50 stands for zero in the data rows.
Here are some points:
Array([94, 33, 69, 56, 35, 89, 58, 69, 27, 75, 36, 59, 99, 52, 44, 19, 99,  4, 38, 45, 68, 67, 81, 37, 49, 68, 59, 62,
       37, 85,  0, 52])
Array([88, 43, 39, 66, 45, 47, 26, 57, 51, 50, 46, 42, 49, 45, 58, 63, 73, 51, 67, 45, 55, 69, 74, 82, 64, 30, 30, 55,
       39, 43, 51, 58])
Array([25, 58, 54, 36, 53, 26, 38, 51, 62, 37, 54, 49, 28, 60, 48, 50, 28, 78, 63, 49, 27, 43, 49, 56, 36, 32, 54, 37,
       36, 25, 66, 52])
Array([61, 43, 63, 38, 31, 26, 24, 84, 51, 51, 55, 33, 38, 76, 58, 38, 37, 79, 68, 48, 19, 68, 89, 80, 37, 43, 44, 29,
        0, 16, 34, 65])
Array([45, 43, 57, 44, 51, 63, 75, 38, 42, 56, 55, 58, 68, 39, 38, 33, 48, 41, 32, 49, 51, 50, 46, 24, 52, 68, 61, 50,
       56, 67, 33, 48])
Array([37, 65, 48, 53, 69, 54, 64, 31, 56, 51, 55, 61, 59, 43, 43, 52, 55, 35, 48, 51, 61, 36, 32, 33, 46, 60, 56, 53,
       88, 64, 59, 37])
Array([12, 37, 60, 24, 40, 51, 76, 56, 48, 58, 55, 59, 72, 52, 41, 13, 33, 45, 34, 41, 38, 41, 43, 14, 33, 78, 92, 23,
       45, 59, 26, 41])
Array([63, 47, 52, 46, 28, 35, 29, 81, 47, 50, 55, 39, 43, 58, 54, 44, 39, 67, 49, 45, 33, 59, 81, 70, 61, 36, 51, 49,
        8, 31, 31, 62])
Array([25, 60, 33, 57, 69, 18, 32, 45, 70, 34, 54, 41,  7, 46, 55, 86, 19, 86, 61, 52, 44, 45, 36, 76, 56, 26, 38, 47,
       62, 13, 90, 50])
Array([28, 61, 46, 47, 55, 33, 55, 44, 61, 41, 54, 49, 31, 53, 50, 61, 26, 75, 49, 53, 45, 42, 29, 54, 46, 47, 52, 43,
       53, 35, 70, 46])
Array([50, 50, 39, 63, 57, 51, 52, 39, 50, 50, 39, 45, 50, 38, 54, 65, 51, 51, 49, 53, 63, 51, 39, 50, 52, 51, 52, 52,
       68, 53, 54, 43])
Array([74, 50, 46, 61, 43, 39, 25, 66, 54, 46, 41, 42, 36, 56, 55, 63, 62, 59, 66, 46, 45, 65, 76, 79, 58, 25, 28, 49,
       32, 32, 47, 64])
Array([99, 40, 48, 70, 45, 56, 25, 64, 45, 60, 35, 36, 65, 54, 68, 59, 83, 46, 60, 53, 65, 78, 82, 93, 62, 45, 15, 58,
       26, 51, 33, 58])
Array([ 5, 70, 66, 31, 60, 67, 92, 38, 47, 53, 75, 58, 65, 51, 33, 34, 31, 30, 35, 48, 55, 17,  6,  0, 40, 84, 83, 51,
       77, 77, 58, 40])
Array([51, 47, 47, 50, 54, 43, 46, 51, 53, 47, 51, 55, 43, 48, 48, 58, 47, 55, 52, 45, 47, 54, 55, 56, 52, 44, 45, 42,
       55, 45, 58, 54])
Array([73, 19, 73, 42, 37, 73, 52, 66, 24, 65, 34, 60, 95, 48, 48,  4, 85, 18, 39, 43, 57, 64, 72, 31, 38, 67, 57, 54,
       35, 77,  0, 53])
Array([95, 43, 47, 67, 51, 49, 32, 52, 47, 52, 33, 49, 50, 48, 60, 68, 65, 49, 50, 50, 70, 67, 64, 73, 59, 38, 21, 66,
       39, 44, 48, 52])
Array([39, 55, 47, 42, 48, 32, 46, 57, 60, 43, 51, 47, 35, 53, 49, 60, 29, 69, 54, 50, 39, 48, 44, 56, 43, 39, 53, 40,
       48, 29, 64, 54])
Array([30, 77, 24, 60, 60, 24, 33, 23, 70, 33, 42, 41,  7, 51, 65, 94, 21, 84, 57, 66, 50, 41, 24, 73, 58, 23, 30, 54,
       73, 19, 99, 45])
Array([58, 47, 58, 43, 45, 71, 76, 39, 40, 64, 46, 71, 78, 40, 39, 37, 61, 25, 29, 49, 59, 42, 47, 17, 39, 58, 70, 54,
       63, 73, 26, 39])
Array([53, 40, 61, 39, 46, 43, 45, 62, 49, 50, 53, 55, 54, 60, 50, 43, 51, 58, 56, 45, 39, 55, 70, 58, 44, 45, 56, 39,
       34, 41, 41, 57])
Array([41, 63, 43, 53, 65, 30, 50, 35, 61, 37, 54, 51, 26, 50, 52, 75, 33, 75, 61, 49, 48, 40, 36, 59, 53, 33, 46, 47,
       61, 27, 83, 46])
Array([56, 47, 63, 44, 42, 83, 75, 54, 38, 71, 47, 67, 90, 48, 40, 28, 79, 12, 31, 53, 55, 46, 51, 19, 43, 69, 72, 49,
       64, 83, 14, 47])
Array([92, 41, 57, 52, 42, 53, 25, 70, 43, 55, 41, 42, 62, 68, 64, 43, 72, 50, 61, 51, 56, 66, 82, 74, 49, 52, 26, 50,
       22, 46, 38, 58])
Array([97, 46, 62, 58, 42, 45, 32, 61, 38, 35, 51, 50, 45, 60, 60, 61, 66, 55, 69, 54, 48, 55, 68, 79, 43, 38, 27, 66,
       17, 33, 54, 63])
Array([53, 45, 54, 51, 54, 38, 45, 52, 56, 41, 53, 54, 49, 54, 55, 52, 45, 65, 53, 48, 49, 52, 63, 68, 48, 50, 47, 51,
       32, 47, 50, 53])
Array([22, 66, 28, 50, 58,  8, 26, 48, 71, 31, 54, 32,  9, 57, 60, 69,  8, 99, 68, 55, 27, 50, 35, 79, 49, 32, 33, 37,
       30,  9, 90, 50])
Array([ 6, 45, 50, 23, 41, 26, 61, 51, 66, 51, 58, 48, 40, 68, 48, 31,  6, 81, 51, 49, 17, 45, 46, 41, 23, 55, 85, 22,
       19, 27, 51, 41])
Array([ 2, 51, 62, 10, 44, 30, 65, 52, 52, 42, 69, 58, 44, 62, 47, 18, 21, 72, 46, 50, 17, 29, 30, 30, 24, 65, 81, 34,
       26, 29, 54, 51])
Array([ 5, 57, 48, 39, 64, 30, 61, 38, 63, 36, 60, 51, 31, 51, 50, 50, 16, 74, 50, 46, 44, 32, 24, 46, 47, 59, 64, 36,
       61, 45, 80, 42])
Array([59, 50, 39, 64, 53, 40, 45, 55, 50, 46, 51, 38, 40, 29, 47, 65, 53, 55, 53, 50, 50, 57, 47, 66, 62, 42, 31, 55,
       51, 40, 56, 58])
Array([72, 34, 44, 54, 38, 29, 22, 67, 46, 49, 38, 38, 43, 52, 62, 51, 51, 65, 57, 46, 38, 75, 83, 83, 52, 31, 37, 48,
       14, 29, 34, 63])
Array([55, 61, 40, 53, 56, 49, 48, 42, 61, 45, 46, 48, 44, 52, 48, 64, 47, 49, 65, 49, 56, 51, 45, 47, 49, 42, 59, 49,
       60, 41, 65, 43])
Array([74, 51, 48, 66, 59, 62, 48, 44, 44, 54, 44, 48, 67, 40, 53, 62, 76, 34, 54, 48, 70, 58, 60, 59, 66, 50, 39, 64,
       62, 68, 41, 50])
Array([32, 66, 46, 45, 63, 85, 86, 16, 45, 60, 56, 64, 65, 25, 32, 50, 58,  9, 32, 52, 72, 22,  0,  0, 46, 67, 74, 62,
       99, 90, 60, 32])
Array([22, 52, 61, 26, 56, 48, 72, 43, 55, 48, 56, 70, 50, 52, 42, 34, 28, 52, 39, 44, 42, 29, 28, 16, 31, 60, 81, 43,
       59, 49, 52, 34])
Array([31, 44, 61, 40, 46, 48, 58, 60, 52, 52, 56, 53, 53, 58, 43, 34, 44, 54, 47, 50, 34, 49, 54, 45, 40, 64, 63, 40,
       41, 50, 38, 48])
Array([37, 39, 49, 41, 41, 43, 40, 59, 49, 61, 51, 41, 49, 52, 55, 29, 44, 62, 46, 45, 37, 60, 53, 51, 43, 48, 54, 44,
       31, 51, 24, 51])
Array([65, 52, 61, 48, 37, 51, 41, 71, 45, 54, 55, 45, 49, 58, 53, 40, 56, 48, 54, 47, 45, 50, 67, 55, 62, 44, 47, 55,
       30, 47, 35, 60])
Array([61, 46, 65, 47, 41, 65, 51, 67, 41, 54, 49, 61, 72, 56, 43, 37, 67, 39, 41, 50, 41, 63, 71, 46, 49, 59, 51, 48,
       38, 55, 21, 56])
Array([71, 63, 39, 74, 72, 49, 37, 36, 56, 48, 44, 49, 40, 42, 57, 83, 69, 45, 62, 57, 71, 45, 39, 70, 63, 29, 22, 72,
       78, 43, 75, 45])
Array([61, 68, 34, 65, 62, 49, 42, 30, 54, 37, 41, 46, 29, 41, 54, 93, 48, 55, 56, 59, 61, 46, 29, 61, 60, 37, 31, 68,
       72, 41, 87, 44])
Array([86, 36, 58, 52, 45, 47, 26, 53, 41, 50, 37, 52, 60, 64, 69, 45, 69, 60, 63, 52, 51, 63, 79, 74, 42, 43, 28, 50,
       24, 43, 44, 55])
Array([44, 40, 48, 46, 47, 31, 46, 59, 50, 42, 48, 37, 45, 49, 52, 40, 33, 75, 52, 43, 44, 58, 53, 62, 49, 53, 39, 45,
       21, 38, 53, 58])
Array([55, 63, 37, 72, 66, 51, 45, 28, 53, 42, 46, 48, 36, 41, 58, 84, 58, 53, 60, 58, 61, 47, 29, 65, 57, 40, 30, 64,
       70, 42, 80, 44])
Array([80, 50, 42, 76, 57, 49, 49, 45, 50, 49, 41, 45, 52, 42, 54, 72, 62, 44, 49, 53, 71, 64, 59, 74, 65, 39, 19, 63,
       60, 55, 56, 49])
Array([25, 58, 48, 47, 68, 40, 65, 35, 57, 41, 53, 56, 36, 47, 47, 56, 25, 60, 45, 49, 56, 31, 28, 39, 49, 52, 53, 49,
       69, 46, 76, 41])
Array([70, 47, 50, 63, 44, 77, 65, 48, 36, 62, 51, 50, 80, 36, 36, 39, 87, 11, 46, 50, 62, 52, 57, 38, 61, 60, 52, 60,
       62, 76, 23, 54])
Array([47, 55, 52, 49, 59, 47, 57, 45, 56, 45, 47, 54, 41, 48, 51, 60, 48, 48, 53, 52, 59, 40, 38, 46, 50, 48, 42, 54,
       65, 46, 70, 42])
Array([26, 57, 44, 52, 61, 58, 73, 26, 53, 49, 58, 52, 57, 41, 38, 46, 41, 36, 43, 54, 52, 40, 34, 24, 44, 67, 66, 42,
       79, 67, 63, 44])
Array([20, 53, 53, 33, 56, 52, 69, 36, 50, 38, 64, 67, 52, 42, 31, 27, 35, 45, 43, 42, 37, 33, 30, 10, 37, 67, 84, 42,
       63, 59, 54, 37])
Array([ 0, 51, 40, 40, 63, 40, 75, 29, 61, 47, 66, 56, 33, 43, 38, 46, 18, 63, 35, 51, 43, 32, 23, 29, 45, 65, 77, 37,
       72, 50, 70, 39])
Array([46, 56, 40, 63, 68, 56, 53, 18, 49, 44, 36, 54, 39, 37, 53, 71, 47, 45, 48, 53, 77, 42, 19, 43, 54, 44, 38, 59,
       84, 53, 80, 39])
Array([24, 66, 41, 42, 56, 37, 65, 36, 66, 44, 54, 51, 35, 46, 44, 71, 19, 63, 49, 54, 45, 34, 26, 40, 48, 42, 69, 43,
       67, 37, 76, 42])
Array([19, 47, 48, 35, 43, 38, 49, 50, 48, 39, 50, 46, 31, 56, 50, 46, 22, 75, 51, 51, 30, 48, 30, 40, 34, 57, 63, 32,
       39, 30, 63, 47])
Array([66, 44, 45, 57, 51, 45, 44, 47, 51, 43, 48, 57, 53, 46, 48, 63, 60, 48, 58, 46, 49, 56, 69, 65, 56, 36, 44, 49,
       52, 47, 53, 55])
Array([23, 42, 60, 32, 40, 70, 76, 51, 38, 63, 59, 58, 68, 52, 36, 21, 39, 28, 32, 48, 42, 41, 43,  7, 39, 80, 92, 30,
       59, 71, 29, 50])
Array([ 0, 78, 53, 32, 64, 48, 90, 28, 69, 40, 72, 62, 40, 47, 31, 52, 11, 52, 39, 50, 36, 17,  8,  9, 44, 69, 75, 33,
       84, 52, 83, 40])
Array([23, 60, 67, 32, 51, 65, 78, 39, 45, 51, 58, 76, 64, 53, 35, 32, 44, 42, 35, 48, 39, 34, 33,  8, 34, 70, 72, 41,
       66, 62, 46, 40])
Array([70, 38, 57, 61, 53, 65, 47, 60, 39, 68, 33, 51, 71, 48, 57, 48, 67, 35, 43, 53, 73, 56, 67, 48, 55, 55, 40, 51,
       56, 65, 29, 47])
Array([99, 51, 50, 80, 57, 76, 36, 39, 47, 59, 35, 53, 57, 42, 54, 72, 94, 19, 55, 60, 83, 60, 58, 62, 60, 38, 21, 80,
       65, 65, 48, 48])
Array([66, 49, 56, 59, 52, 52, 48, 54, 53, 50, 47, 50, 60, 56, 54, 54, 59, 48, 53, 51, 60, 53, 63, 62, 55, 57, 38, 55,
       47, 60, 49, 51])
Array([61, 54, 41, 70, 50, 58, 51, 53, 47, 54, 39, 44, 55, 40, 48, 66, 60, 36, 52, 50, 68, 53, 56, 56, 66, 41, 46, 54,
       68, 59, 47, 48])
Array([29, 35, 67, 40, 48, 57, 69, 58, 49, 48, 66, 63, 62, 52, 30, 33, 56, 41, 42, 40, 39, 51, 58, 41, 47, 57, 71, 49,
       48, 58, 24, 46])
Array([57, 53, 53, 62, 49, 92, 87, 42, 37, 64, 53, 58, 84, 30, 29, 36, 89,  0, 35, 47, 71, 41, 32, 10, 62, 68, 73, 64,
       90, 96, 23, 37])
Array([93, 53, 39, 78, 60, 55, 35, 37, 50, 46, 36, 51, 49, 39, 57, 84, 76, 42, 61, 50, 74, 58, 60, 79, 63, 31, 17, 66,
       67, 52, 63, 54])
Array([45, 56, 45, 49, 48, 42, 38, 50, 53, 44, 50, 44, 30, 46, 59, 61, 42, 60, 53, 48, 47, 48, 39, 57, 51, 40, 41, 53,
       49, 40, 68, 52])
Array([68, 39, 58, 48, 34, 56, 36, 66, 41, 61, 32, 57, 67, 61, 54, 34, 68, 39, 43, 54, 51, 56, 76, 54, 45, 46, 45, 49,
       33, 51, 20, 57])
10 more points follow, each with its number after it:
Array([76, 59, 25, 78, 54, 41, 18, 40, 51, 36, 39, 28, 16, 44, 67, 99, 54, 67, 70, 58, 57, 68, 43, 91, 64, 27,  9, 60,
       58, 29, 85, 60]) 0
Array([35, 49, 57, 34, 49, 53, 61, 40, 53, 43, 61, 66, 51, 47, 49, 38, 41, 53, 42, 45, 44, 37, 37, 32, 40, 59, 59, 52,
       51, 58, 53, 41]) 1
Array([60, 42, 65, 46, 35, 74, 68, 65, 36, 75, 51, 61, 86, 46, 36, 22, 79,  9, 34, 40, 54, 50, 64, 24, 50, 64, 64, 50,
       58, 84,  2, 49]) 2
Array([33, 53, 66, 34, 47, 52, 53, 53, 52, 53, 59, 62, 49, 59, 49, 33, 43, 47, 47, 50, 42, 40, 48, 35, 40, 58, 61, 46,
       50, 52, 47, 52]) 3
Array([66, 58, 39, 58, 57, 39, 35, 41, 49, 40, 56, 37, 29, 44, 58, 70, 45, 54, 63, 49, 59, 47, 48, 66, 63, 33, 35, 66,
       52, 39, 76, 54]) 4
Array([52, 56, 61, 55, 56, 81, 72, 48, 39, 63, 48, 65, 76, 43, 37, 44, 73, 10, 37, 47, 68, 40, 36, 15, 47, 71, 59, 54,
       90, 80, 33, 40]) 5
Array([37, 73, 39, 58, 65, 61, 71, 25, 49, 48, 56, 50, 46, 29, 39, 61, 41, 26, 43, 49, 67, 27, 15, 22, 65, 53, 54, 64,
       93, 69, 70, 43]) 6
Array([57, 52, 43, 56, 61, 60, 46, 27, 46, 50, 57, 47, 45, 42, 55, 51, 68, 35, 55, 54, 61, 42, 40, 46, 60, 50, 41, 64,
       68, 59, 70, 50]) 7
Array([55, 36, 74, 30, 32, 73, 58, 73, 37, 66, 49, 58, 85, 72, 41,  7, 62, 25, 40, 49, 43, 56, 78, 22, 39, 70, 76, 35,
       27, 69,  6, 55]) 8
Array([41, 65, 42, 59, 59, 59, 55, 35, 61, 50, 56, 51, 43, 45, 48, 70, 51, 39, 50, 59, 57, 41, 31, 46, 55, 51, 50, 60,
       78, 53, 73, 44]) 9
Which of these numbered points is nearest to each point below, ignoring the 3 directions in which the first points spread most? Its number follows each.
Array([68, 53, 42, 69, 58, 54, 39, 35, 43, 42, 39, 43, 32, 43, 60, 81, 58, 58, 60, 56, 56, 61, 39, 64, 54, 37, 31, 61,
       59, 42, 71, 47]) > 0
Array([29, 41, 53, 33, 46, 70, 60, 50, 45, 56, 63, 54, 63, 50, 42, 24, 63, 31, 44, 48, 47, 40, 37, 20, 51, 69, 78, 52,
       65, 72, 38, 50]) > 7
Array([75, 58, 43, 70, 63, 61, 50, 29, 44, 48, 48, 46, 44, 34, 52, 71, 65, 27, 55, 50, 80, 41, 36, 48, 66, 42, 34, 75,
       78, 66, 69, 46]) > 4
Array([53, 43, 67, 43, 49, 70, 60, 67, 45, 68, 52, 63, 84, 55, 44, 25, 72, 23, 39, 47, 56, 49, 54, 27, 39, 75, 63, 48,
       61, 73, 16, 47]) > 5
Array([56, 62, 47, 53, 57, 68, 70, 36, 44, 48, 49, 56, 66, 45, 44, 52, 53, 35, 40, 56, 61, 40, 38, 29, 51, 66, 67, 49,
       72, 68, 58, 42]) > 8
Array([49, 65, 31, 80, 72, 57, 51, 17, 47, 40, 41, 44, 28, 26, 52, 93, 55, 48, 55, 56, 72, 47, 17, 52, 59, 37, 38, 67,
       91, 56, 86, 39]) > 0
Array([55, 56, 42, 55, 50, 21, 24, 67, 62, 46, 51, 41, 26, 65, 65, 71, 45, 81, 64, 51, 44, 55, 60, 88, 54, 35, 21, 42,
       43, 18, 63, 59]) > 5
Array([24, 83, 24, 60, 65, 16, 33, 35, 76, 26, 55, 27,  0, 46, 59, 91,  8, 85, 62, 57, 53, 28, 16, 74, 70, 29, 28, 56,
       66, 17, 99, 52]) > 6
Array([37, 41, 63, 25, 46, 26, 33, 73, 56, 40, 63, 52, 35, 72, 52, 31, 32, 82, 60, 47, 20, 53, 66, 62, 41, 43, 53, 34,
       16, 14, 55, 56]) > 3
Array([27, 49, 68, 35, 50, 69, 73, 51, 44, 56, 61, 67, 69, 59, 41, 28, 51, 33, 37, 48, 48, 37, 35, 13, 38, 73, 76, 51,
       59, 71, 35, 40]) > 3
Array([46, 51, 63, 43, 40, 59, 62, 61, 45, 53, 49, 61, 60, 58, 41, 42, 52, 50, 42, 46, 39, 54, 53, 37, 46, 65, 54, 41,
       44, 53, 33, 49]) > 5
Array([90, 35, 62, 45, 37, 40, 20, 80, 43, 49, 54, 43, 50, 63, 62, 35, 59, 55, 64, 43, 44, 60, 88, 74, 52, 38, 40, 58,
        5, 35, 35, 64]) > 4
Array([37, 32, 65, 27, 28, 35, 33, 83, 45, 58, 61, 42, 53, 76, 49, 11, 34, 64, 52, 48, 14, 59, 78, 55, 36, 60, 67, 30,
        0, 36, 23, 65]) > 9
Array([81, 39, 48, 50, 36, 38, 11, 71, 51, 51, 53, 25, 35, 65, 66, 52, 67, 69, 70, 52, 39, 70, 93, 95, 66, 34, 27, 53,
       12, 31, 47, 72]) > 7
Array([16, 43, 62, 25, 51, 43, 71, 39, 54, 44, 61, 67, 49, 50, 37, 28, 25, 64, 33, 41, 36, 41, 37, 21, 37, 71, 72, 38,
       48, 49, 48, 45]) > 1
Array([48, 46, 50, 43, 47, 48, 42, 49, 53, 47, 60, 47, 39, 56, 55, 45, 56, 56, 57, 48, 46, 50, 57, 57, 54, 47, 53, 48,
       46, 48, 53, 51]) > 7
Array([70, 47, 51, 51, 50, 52, 34, 55, 47, 49, 45, 41, 48, 60, 55, 53, 58, 51, 61, 53, 52, 57, 68, 64, 52, 44, 42, 50,
       37, 41, 56, 57]) > 8
Array([48, 56, 45, 67, 57, 77, 66, 36, 41, 58, 39, 52, 56, 32, 42, 62, 65, 22, 42, 54, 71, 44, 19, 24, 50, 64, 59, 55,
       88, 78, 53, 43]) > 0
Array([51, 59, 53, 50, 54, 60, 53, 49, 56, 56, 56, 43, 54, 54, 51, 55, 60, 41, 57, 55, 59, 48, 52, 57, 60, 52, 50, 60,
       56, 61, 49, 51]) > 9
Array([82, 57, 50, 66, 47, 72, 53, 53, 36, 60, 50, 44, 71, 41, 46, 40, 79, 10, 43, 49, 71, 48, 60, 42, 73, 51, 44, 74,
       58, 76, 31, 58]) > 6
Array([ 0, 65, 54, 20, 49, 30, 66, 52, 59, 42, 71, 51, 37, 56, 41, 27,  6, 72, 46, 44, 20, 24, 32, 26, 46, 57, 80, 36,
       41, 36, 59, 49]) > 6
Array([60, 30, 52, 38, 42, 17, 21, 68, 55, 31, 50, 41, 39, 65, 59, 42, 35, 95, 61, 46, 30, 70, 83, 92, 52, 39, 28, 41,
        0, 15, 49, 68]) > 1
Array([55, 27, 77, 19, 34, 41, 31, 91, 45, 61, 51, 60, 72, 79, 61,  2, 56, 61, 51, 45, 26, 58, 79, 55, 25, 59, 58, 36,
        0, 34, 13, 57]) > 3
Array([50, 61, 49, 46, 62, 59, 53, 33, 48, 45, 55, 55, 47, 48, 51, 46, 52, 41, 44, 53, 65, 33, 29, 32, 56, 62, 45, 57,
       70, 63, 70, 45]) > 7
Array([40, 56, 57, 45, 49, 60, 59, 50, 48, 50, 49, 58, 60, 53, 43, 45, 49, 48, 41, 50, 42, 48, 44, 35, 45, 62, 52, 37,
       58, 58, 44, 48]) > 5
Array([41, 45, 59, 40, 43, 51, 57, 59, 47, 60, 55, 58, 60, 49, 44, 36, 47, 46, 39, 43, 37, 48, 59, 39, 44, 50, 60, 43,
       48, 53, 30, 48]) > 2
Array([48, 44, 56, 50, 42, 57, 55, 63, 46, 64, 47, 63, 63, 46, 41, 36, 59, 32, 38, 43, 44, 44, 52, 33, 44, 47, 62, 47,
       49, 62, 23, 51]) > 2
Array([85, 57, 35, 74, 69, 66, 43, 24, 48, 41, 40, 58, 41, 31, 53, 82, 81, 41, 56, 55, 76, 54, 40, 59, 65, 37, 23, 79,
       86, 52, 75, 40]) > 1
Array([26, 57, 53, 37, 58, 42, 64, 46, 55, 54, 57, 59, 55, 54, 48, 41, 43, 50, 46, 46, 44, 36, 38, 36, 39, 62, 61, 39,
       65, 48, 52, 40]) > 5
Array([60, 53, 47, 56, 42, 42, 24, 61, 48, 50, 33, 42, 44, 67, 63, 63, 54, 62, 53, 62, 46, 61, 71, 72, 52, 29, 38, 51,
       43, 33, 55, 59]) > 8
Array([67, 59, 48, 50, 46, 57, 50, 46, 52, 46, 43, 51, 56, 60, 54, 55, 50, 53, 50, 55, 56, 52, 49, 49, 47, 56, 51, 54,
       43, 42, 60, 47]) > 8
Array([33, 54, 49, 46, 56, 65, 74, 34, 47, 55, 50, 55, 70, 53, 46, 45, 47, 31, 41, 57, 62, 35, 31, 23, 45, 73, 71, 47,
       77, 71, 56, 40]) > 8
Array([81, 56, 45, 74, 61, 70, 45, 31, 48, 43, 42, 63, 45, 32, 51, 84, 82, 41, 54, 49, 70, 57, 43, 53, 65, 33, 32, 78,
       76, 53, 66, 40]) > 1
Array([54, 64, 48, 64, 58, 59, 52, 44, 50, 46, 49, 57, 48, 47, 49, 67, 58, 42, 48, 55, 58, 47, 42, 49, 55, 50, 36, 53,
       70, 54, 64, 51]) > 5
Array([46, 42, 57, 43, 45, 36, 35, 73, 54, 45, 48, 44, 41, 64, 51, 43, 41, 77, 54, 48, 40, 62, 65, 63, 50, 40, 41, 46,
       22, 28, 47, 56]) > 5
Array([81, 26, 61, 50, 36, 73, 41, 77, 33, 78, 37, 50, 88, 50, 55,  0, 91, 15, 39, 47, 61, 61, 74, 44, 44, 65, 41, 54,
       29, 80,  0, 58]) > 7
Array([20, 69, 50, 55, 63, 64, 85, 37, 58, 46, 73, 56, 48, 42, 34, 67, 37, 37, 44, 52, 53, 25, 21, 31, 56, 67, 68, 53,
       80, 69, 70, 40]) > 9
Array([53, 57, 40, 61, 61, 75, 61, 35, 49, 62, 60, 46, 51, 41, 43, 51, 72, 16, 48, 51, 71, 37, 32, 31, 62, 62, 51, 58,
       87, 79, 55, 52]) > 7
Array([67, 45, 58, 59, 55, 73, 60, 48, 44, 67, 53, 63, 85, 43, 47, 41, 83, 17, 43, 47, 63, 52, 62, 38, 48, 63, 50, 57,
       74, 78, 25, 44]) > 5
Array([52, 40, 47, 57, 62, 73, 68, 30, 46, 57, 51, 61, 76, 37, 41, 34, 74, 18, 36, 50, 70, 43, 41, 32, 49, 74, 56, 58,
       77, 85, 40, 45]) > 7
Array([13, 63, 53, 49, 65, 81, 95, 31, 46, 57, 61, 66, 71, 31, 28, 37, 53, 14, 34, 44, 59, 27, 17,  0, 50, 68, 83, 45,
       99, 94, 41, 35]) > 2
Array([46, 59, 37, 71, 63, 56, 56, 29, 46, 53, 35, 40, 36, 31, 52, 74, 56, 38, 48, 55, 66, 44, 22, 47, 57, 45, 37, 56,
       83, 58, 67, 47]) > 0
Array([52, 33, 73, 34, 33, 56, 43, 82, 41, 59, 54, 52, 72, 70, 50, 12, 63, 45, 50, 42, 30, 60, 75, 45, 37, 60, 60, 39,
       16, 47, 14, 53]) > 5
Array([54, 47, 59, 36, 55, 56, 54, 52, 36, 53, 58, 48, 62, 48, 42, 32, 46, 34, 49, 49, 54, 35, 42, 24, 46, 58, 68, 59,
       48, 62, 45, 54]) > 4
Array([22, 60, 55, 28, 53, 31, 48, 37, 55, 30, 54, 55, 27, 63, 53, 50, 16, 82, 53, 53, 32, 37, 25, 43, 33, 51, 53, 47,
       36, 19, 78, 45]) > 1
Array([30, 46, 45, 42, 48, 48, 55, 55, 51, 58, 53, 50, 57, 47, 43, 31, 46, 52, 41, 46, 45, 51, 56, 36, 52, 58, 73, 36,
       54, 53, 31, 51]) > 2
Array([31, 51, 44, 55, 60, 51, 76, 43, 50, 48, 54, 45, 61, 35, 39, 33, 43, 44, 40, 45, 58, 43, 27, 34, 53, 72, 49, 45,
       59, 70, 48, 46]) > 6
Array([61, 36, 55, 52, 35, 52, 35, 67, 49, 59, 45, 41, 54, 63, 58, 37, 65, 48, 63, 47, 39, 69, 79, 65, 47, 53, 46, 43,
       25, 49, 29, 56]) > 9
Array([33, 42, 66, 24, 40, 32, 47, 69, 50, 47, 70, 43, 44, 67, 50, 24, 26, 66, 59, 41, 27, 41, 62, 45, 45, 54, 67, 37,
       20, 37, 46, 58]) > 4
Array([18, 49, 61, 28, 52, 59, 79, 47, 48, 54, 51, 72, 68, 48, 32, 21, 36, 36, 31, 44, 45, 30, 29,  1, 30, 63, 92, 43,
       65, 64, 34, 39]) > 5
Array([56, 48, 50, 53, 50, 67, 57, 39, 43, 58, 46, 50, 52, 47, 56, 55, 60, 38, 49, 49, 60, 54, 46, 40, 52, 62, 51, 48,
       68, 61, 51, 45]) > 0
Array([41, 46, 49, 43, 39, 30, 35, 72, 52, 46, 54, 41, 38, 58, 50, 46, 37, 67, 58, 45, 25, 55, 70, 66, 51, 33, 51, 42,
       23, 29, 41, 58]) > 2
Array([79, 33, 67, 55, 30, 77, 51, 84, 34, 71, 46, 55, 90, 60, 42, 26, 88, 20, 39, 52, 54, 70, 88, 50, 52, 66, 57, 50,
       30, 75,  0, 56]) > 9
Array([56, 43, 56, 47, 40, 54, 46, 59, 42, 55, 54, 48, 60, 54, 49, 37, 65, 44, 50, 52, 44, 58, 69, 56, 52, 52, 47, 52,
       34, 58, 33, 57]) > 9
Array([54, 70, 44, 62, 60, 34, 50, 32, 51, 23, 55, 46, 20, 43, 54, 92, 32, 68, 66, 55, 55, 37, 23, 67, 50, 31, 44, 63,
       63, 29, 97, 48]) > 4
Array([53, 32, 61, 52, 39, 56, 68, 61, 44, 53, 49, 57, 72, 46, 32, 34, 59, 34, 43, 41, 44, 64, 70, 48, 54, 53, 57, 51,
       38, 67, 13, 54]) > 2
Array([48, 50, 60, 49, 52, 63, 66, 46, 44, 52, 58, 65, 60, 48, 44, 50, 54, 35, 41, 48, 58, 42, 44, 34, 51, 60, 57, 55,
       65, 61, 47, 46]) > 3
Array([35, 49, 48, 45, 59, 48, 56, 42, 50, 48, 45, 54, 52, 48, 55, 43, 45, 56, 48, 49, 62, 44, 32, 45, 41, 56, 54, 53,
       53, 51, 57, 40]) > 1
Array([35, 31, 63, 23, 35, 23, 35, 75, 53, 45, 54, 43, 55, 86, 63, 17, 22, 78, 53, 57, 25, 53, 79, 69, 29, 59, 58, 24,
        0, 23, 46, 63]) > 8
Array([57, 35, 60, 36, 38, 32, 24, 79, 42, 47, 42, 47, 55, 63, 62, 31, 43, 75, 55, 43, 31, 60, 68, 64, 36, 47, 43, 41,
       12, 33, 33, 62]) > 5
Array([77, 60, 58, 64, 48, 62, 59, 49, 42, 44, 60, 50, 52, 48, 46, 68, 59, 34, 56, 53, 58, 45, 46, 50, 50, 51, 42, 65,
       52, 54, 60, 54]) > 4
Array([49, 85,  8, 84, 80, 45, 38,  9, 74, 29, 40, 43,  0, 19, 58, 99, 44, 57, 65, 57, 80, 37,  0, 59, 74, 15, 31, 75,
       99, 33, 99, 33]) > 6
